In the data rows, 128 means zero.
Here is a table of points, one per row:
[133  68  82 190 106 152  26 115 123 117 162 190  95 157 126 104 127 220
  65 118  96  95 169 163  72 161  84  62 212 147 115 153 107 200 179 124
 126 100 170 171  95 142 220 119 110 136  22  56]
[138 155 106 106 114 163  69 117  73  64 208  65 198 112  67 175 107 131
 152  63 162 176 116 195  93   9 134 105 110 209 102 147 173 111 131 193
 175 118 217 106 108  93 119  34 118  67 130  88]
[183 156 131 118  81 125 160 121 129  65 139 137  82  99 171 133 103 152
 138 162 106 134 118 177 114 156 149 104  72  85 176  97  99  80 108 147
 142 210 163 126 168 199 158 145 108 115 164 155]
[162 157 143 116 180  98 143  77 113 131 136 144 132 167 134 147 124  97
  88 161  69 130 165 178 165 181 136 107 132 188 137 118 151  70 161 104
 126 155 141 132  99 108  65 142 117 109 125 155]
[177 164  80 102 147 123 118  84 131 100  93 159  89  83  78 141 153  83
 100 143 111  89 163 199 195 221 141  98  93 164 154 158 136  69 146 104
 150 121 162 148  94  94 109 128  66 142 165 124]
[167  47 172  98  88 163  95  86  85 103 121 128  60 139  41  89 167 179
 131  97 100 105  63  78 137   0  57  94 113 171 131 119 144 171 120 172
 130 120 168  94  91 138 128  68 136 133 196 130]
[ 78  99 155 157 148 119 177 144 112 142 128 135 147 167 157 146 190  86
 124 151 123 157 122 155  90  69  61 113 165 121 133 198 161  45 117 120
  51 165  58 134 102  99 105  87  83 113 148  96]
[156 159  77 100 178 142 167 119 147 134 164 178 105 118  99 170 115 118
 101 158  77 135  82 119  74 146 156  90 122 126 107  99 151 117  88 132
  82 138 138 135 158 136  95 142 120 111 124 159]
[ 52 136 118 114 126 135  80 119 100  31 137 133 117  51 130 144  91  77
  86 178 102 150 134  53 122  99  68 129 233 115 188 131 208 139 221 112
 104  83 181  89 106 142  69 186 176 129 194  69]
[102  90 240 151 126 113 123 140 173  88 135 159 155 127  78 174  98 135
 152 126 140 114 144 182 119 189 181 114 181 125 169 144 115 190 105 144
 194 123 230 111 145  49 156 183 183 107 136  92]
[123  80 163  94  85  94  73  81  52 143 164  61 142  88 148 136 147 119
 192 134  74  72  87 116  33 184 164 164  68 103 142 255 147 110  30 152
  76 134 119 118  69 210 140 143 122 221 118  60]
[108  65 138 156  63  92  95 102 173  72 148 145 103 170 103  78 152 138
 116 119 154  77 193 111 120 108 164 135 186 151 201 138 106 178 110 190
 169 147 136 106  30  88 135 142 197  97  98 167]
[182 150  77 115 150 137 131 109 107 112 119 137  80 147 127 176  91 149
 163 172 131 138 100 166 144 140 115 136 104 150 122 106 117  68 127 168
 102 164 138 153 155 106  53 164  72 148 150 192]
[ 87 104 131 175 141 177 153 198  98 197 111  90 206 145 126  68 160  60
 116 140 139 123  81 171 163 148 140 106 192  54  87 141  99  85 145 182
 154 122 172 155 103 220 144 140 189 120  99 119]
[192 186 136 122 110 133 123 148 115  96 132 120  53 108 159 151 151 144
 144 134  77 128  99 161 115 144 174 113  95  91 185 135 160 155 173  99
 169  95 149 142 200 150 142  80 175 122  88 177]
[ 90   9 106 116 105 158 120  82 140 207 157 112 120 112 147 184 145 108
 124 135 110 137 129 137 151  95  75 173 153 155  98  87  85 120 123 144
 122 118 136 143  80 130  80 135 138 125 145 130]
[166 102  76 143 168 143 153  52 120 113 160 135 123 141 148  53  84 112
 140 121  82 111 167  97  89 173 199 202 218 109 110 147 180 202 123 186
  33  94 113  93 165 156 100  13 153 163  94  67]
[ 39 154 124  85  48 106  80 121 173 175 105  84 104  98 134 108 102 133
  70 113 161 146 158 114 130  76 179  90 184 150 115  65  49 127 151 149
  71  61  91  83 100 108 167 111 133 157 132  79]
[122 190 131 107 152 174  19 184 186 169 114 149 155 120 121  97 185 185
 199 134 140  88 134  84  46 149 106 128 111 151 168  81 159 156 207 143
 191 111 132  97 113 162 110 108  90 183 204 161]
[ 69  41  88  88 148 175 197 113 158 181 132 132 161 105 128 118 130 160
 110 106 146 151 140 118 136 106 138 131 110 181  89  93  78 122 122 133
 108 156 156 126  83 122  65 139 107 202 119  71]
[143 121 138 169 180 107 165 141 179 155 180  87 161 116 131  84 199 170
  90 111 125 168 105 161 106  52 156 126 129  72  67 168  95  93 149  97
 199 128  54 159 160 217 122 194 152 166 142  74]
[173  76 170 226 122 179 166 179 192 135 128  75 165 172  95 177 130 127
 122 110 150 112 144 152 121 167 101 227 198 167 149 192 149  86 110  96
  98  86 125 203 118 155  76 147 197 174 107 154]
[149 235  87 160 138 155  62 196 144 123 146 114 132 104  78 157 146 130
  81 139  95 126 155 138 135  33 144 181 113 226  99 175  48 179 177 110
 161 126 122  97  76  85  85 129  60  20 114 135]
[ 71  77 120 109  89 138 136 148 116 186 116 180 209 101 138 144 151 152
 122 123 176 134 131  59 206 137 122 158 112 161  82 138 151 132 145 103
 141 108 104  86 156 147 125 117 165 171 107 123]
[131 106 141  81 112 146 183 176 123 108 179 125 148  68 145 188  46  97
  34  40  88 102 111  89 141 123 118 142 131  85 146 232 113 146 102 189
  70 130 178 128  71 155 133  68  47 180  58 134]
[135 165 184 129 183 168 158  72 105  98 143 126 139 175 158 131 119 123
 113 105 109 106 114 124 117 155 180 113 142 181 114 165 136  70 140  79
  79 106 160 105 154 148  44 130 150 119 163 171]
[159 109 123 211 106 110 131  87  97 217 167 135 136 104  99 140  60  84
  98  60 144  91  94 107 160 101  82 134 160 164 151 136 123 124  84 112
  90 115  97  76  53 130 152  91 100 124 134 100]
[ 92 177 127 121 112 185 148  80 125 125  84  90 192  59 136  89  96 122
 137 101 112 163 165 126 157 111  98 177  98 161 159  91 133 181  94  95
 106 109 252  52  60  79 178 116 173 156 192  92]
[137 138 196 129 149 187  74 145 155 151 157 109 137  36 101 145 178  37
 199  90 124 127 102  75 119  45  96 159 139 139 225 158 164  88 113 196
  90 150  92 120 110  51 103 151 174  90  42  54]
[ 73 107  52  55 237 122 140 144  51 102 109 146  83 157 155  72  71 180
 154 123 120 120 113  29  70 104 136 128 178 215 112 168 131 135 206 166
 145 180 163 140 132 140 235 136 186 158 152  64]
[138 189 153 129 151 166 161  72 113  96 133 151 125 135  99 187  88  99
  85 142  74  95 117 180  69 117 194 100  87 153 121 126 139 126 109 107
 104 159 120 113 158 153 144 160 135  94 126 150]
[ 90 153 140 156 174 119  25 111 146 157  83 130 131  64 118 103  76 104
  97 214 124 139  70  92  76  38 183 170 160 135 188 187 182 154 116 150
 152 193 153 120 121 130  89  55 145 191 156  58]
[120 113 226 134 162 174  72  98  83 161 186 127 140 130  45 119 130 144
 101 104 202 122 172 132 136 184  98 195  66 136 129  99  88 168 128 182
 140 108  92 179  96  75 191 169 155 145 148  91]
[181  55 130  88 127  59  26 197 130  44 152 188 249 166  64  70  91 101
  76 121 103 140 166 149 162 131 105 125 141 120 139 105 152 101 138 114
 135  76 121 144 114  69 112 161 177  97 160 142]
[ 68 106 117 147 202 157 134 150 174  37  97  93 187 200 141 168  68 188
 171 189 109  87 106 115  67 136  84 125  10 153 108 155 154 141 224 173
 197  93  91  96 120  99 137  86 106  83  50  60]
[193  51 191 185 186 151  81  76 122 101 185 122 128 149  61  39 139 127
 140 110 133 168 105 141  33 137 118 184 171 118 144 157 129  51 130  68
 188  78 148  53 151  74 198  83 110 113  84  68]
[178 157 127 107  56  96 106 178  95 176 129 117  93 255 116 215 137 112
  39 132  72  65 167  54  55 132  63 102  92  88 155 102 182 174  43 184
 168  58 131 144  47 144  45  98 114 106 115  48]
[ 34 120 114 103 128 122 133 160 156 222 162  58  91 128 118  81 108 151
 109 177 132 100 146 178 175 124 108 208 169 128 156 125 145  90 154 109
 100 160  79 122  73 117 129 104 127 170 125  88]
[ 58 145 101 193 107 160 107 138 101 108 113 147 130 126 105 128 109 176
 163 198  94 162 186  51 198 187 161  73 118 174 195 152 156   9 161 181
 114 119 203 149 140 101 123 131 153 132 217 159]
[ 85  83  84 169 159 124 173 141 124 114 135 111 129  95 100 146 162 113
 151  83  90  85  77 219 110  47 136 127 138  85 112 147 111  87  99  92
 139 102  87 246 110 166 116 132 143 141 148 104]
[ 88 131 144 139 107 169 134  77 129 162 173 136 181 141 198 106  98  65
 120 169 182 107 147  99 113  99  97 113 157 109  90 105  60 108  67 107
 130  89 119 174  36 127 110 120 145 107 142 132]
[166 213 161 124 168 132 172 167  79 107 173 171 132 132 178  87 157 192
 118 121 106 133 108 160 106 145 149 106 136 125 171 118 157  95  98 128
 139 136 150  86 157 148  63 162  84 111 142 119]
[144  90 159 170 107 105 105 109 106  62  53 103 156  93 140 111 102  93
  69 114 113 162 188 145 159 163 145  35 138 242 160 127 171  91 145 115
 151  38 128 165 112  93  70 164  88  57 110 166]
[ 58 167  82 117 135 156 235  87 177 136  93 104 169 206 177 166  73  99
 177  71  66 180 150 139 172 139 111 139 137  76 176 106 107 198 110 212
 187 126  77 204 106 112 207  98 119 125 179 108]
[ 80 174 143 103 175  94 120 185 153  81  84 184  17 148 125 109 135 125
 103 103 173 140 223  84  45 113 152  82 131 116 116 234 171  99  85 174
 129 117 134  95 141 123 121 111 188  29 115 124]
[127  88 111 135 161 185 143 122  41 129 102 116 157 158 158 159  86 137
 120 135 129 222  73 115 150  94 155 167 118 109 126 118 127 100 106 120
  69 125  62  84   1 128 134 106 132 129 111  90]
[ 28 109 128 169  87 120 181 181  83 136 156 172 166  99 115 145 121  52
 116 114 171 127  96 103 158 166 109 145 121 187 135 142 163 198  97  95
 164  91 110 169 120 207 173 104 189 172 120 164]
[183 119 112 152  64 107  82 174 144  62  85  59  91 127 128 117 146 139
 199 106 190 153  99 120 162 209  85 160 128  91 144  98 110 163 133 132
 148 185 161 134 225 160 197 122 104  95 137 145]
[157  74 168  33  96 102 155  98 150  67  85 126 162 195  37 117  78 181
 171 163 160 133 204  94 124  66  29  80 101 125 135 106 166 149 108 184
 141  79 134 156  76 195 188 162 103 160  80 154]
[140 105 177 100  29 106  98 150 139 180  76 173 190 106 177 118 127  94
 141 107 156 138 157  92 133 143 119 136 167  91  60 142 164 166 114  70
 160 108  92 118 184 114 160 116 156 152  63 152]
[105 152 214 158 137  72  68 132 112  70  92 246 116  73 201  74 139 113
 126 145 135 145 115 130 203 105 106 208 154 168  57  51 172  46 154 215
 125  88 195  98 115 148 148 157 124 185 169  58]
[ 64 100 161 113  92 146 112 148  67 190 121 178 163 106 115 159 146 138
 175 130 155 146 158  71 177 115  61 167 145 135 151 116 123 156 128  80
 146  95  91 118 143  83 101 149 134 153 132 150]
[120 108  98 219 163 110 181 134 160 158 184  76 128 116 124 161 106 125
 125  36  43 128 184 111  88  50 121 137 118  69  60 101 107 124 161  98
 192 114 122 200 111 185 150 159 129 127 119 187]
[169 132 117 101 203 137 150 106 136 116 152 120 111 136 134 140 115 100
  91 153  82 136 117 117 125 101 134  95 109 147  89 119 135  99 118 128
  75 194 107 123 143 135  99 146  96  90 130 156]
These points spread out most along one direction. Take the direction at right angles to it along which they spread out most. Go by this last direction. Where along it does each point below lie, from 0 to 99? 50 is the average, and the first point above lies past it. One standard deviation of the points above along it is 16.
[113 167  99 118 230  59 146  67 150 106  87 130 119 129 149 125 117 143
  98 136 120 152  73 163 120 110 127  88 119  91 133 139 110 123  82 151
  91 141 150 138 124 120  81  95 116  68 121 130] 35
[ 92 142 187 134 105 138  69 246 107 174 118 163 144 132 119 132  96 165
 171 180 126  93 208 168 147  89 167  90  65 130 145 178  25 178 141 150
 204  69 201 129  98 202 130 103  67 176 151  84] 61
[153  91 145 175  87  58 205 172 118 189 129 128 131 102 115 182 155 112
  83 128  97 117  58  90 114 101 128 166 167 155  90 204  93  74 165 176
 156  56 117 225  92 191 169  97 100  18 215 131] 31
[139 149 201 142 146 141 100 132 110 108 157 137 113 198  90  91 139  82
 196  99 126  89 107 103 116 125 167 149  63 137 193 142 236 199 118  55
 152 101 147 162 173 116 144 135  77  48 147  98] 57
[ 94 204 123 113 204 129 135 110 150 122 167 151 102 134 146 170 144 169
 139 152  91 154  38 137 144 121 144  83 104 176 104 162 161  99 133 103
 109  51 167 125 141 101 119 168 112 165 162 155] 41
[150 148 170 183 174 105 140 194 131 135 148  85  95 125 171 178 217  79
 104 226 192  12 173  52 111 107 151 130 154  84 154 179 127  71 106 157
  70 172 100 130 123  87 116 140 153 171 131 112] 40
[131 136 160 169  42 129  97 123 108 110 147  96  59 111  54  52 127  92
 143 114 169 135 143  73 152 142 134 145 178  98  56 142 170 180  72 129
 137 109 137 135  77  33  79 156 169 113 167  97] 68
[126 116 150 141 122 141 177 110 181 134 127  81 199 120 181 214  46 157
 199 107 195 113 197 154 148 181 142 108 130  63 145  92 188 135 142 129
 102 133  77 168  25 145 152  99 170 107 166  74] 41
[ 89  96 118 146 111 113 193  65 110 153 101 138 170 146 164  96 134 146
  98 106 162 166 111 113  91 150 141 142 150 102 133 184 117 101 152 106
  42 125 172 199  82  85 131 121 168 142  55  87] 41
[104  94 152 160  78 111 120 184 100  93 143 121 186 143 102 168 230 139
 167  94 163 140 113 103 140 115 121 142 123  60 163  85  96 161 158 116
 168 141 101  83 169 121 196 149 146 157 131 162] 57
[159  55  66 101 213 141 106 118 162 138 119 108 145 137 226 107  52 118
 100 133 133  36 118 176  63  82  52 140 112 102 131 235 192 172 155 168
  84  54 113  46 158  87 207 153 128  93 133 131] 51
[147  79 147 160  71  91 158  66 113 104 122 155 107 154  61  45  89  92
 196 111  60 196  56 182 129 213 115  84  94 184 172  88 117 133 189 110
  78  98 147  78  79 168 102 122 188 163 198  87] 56
[151 123 151 120 141  96  86 174 123  81 101 132 142 124  87 104 123 112
 150 143  79  82 161 175 137 188  83 144 143 136 164  74 124 175 109 107
 177 137 141 153 191 122 178 150 125 143 115 173] 60
[115 123  82 147 122 146 140 119 140 180 156  67 178 113 115 114  64 134
  96 127 255  72 145 131 145 124 156 184 140 125 173 164 132  90 163 145
 151 121  98 170 123  94 121 165 149 186 128  87] 47
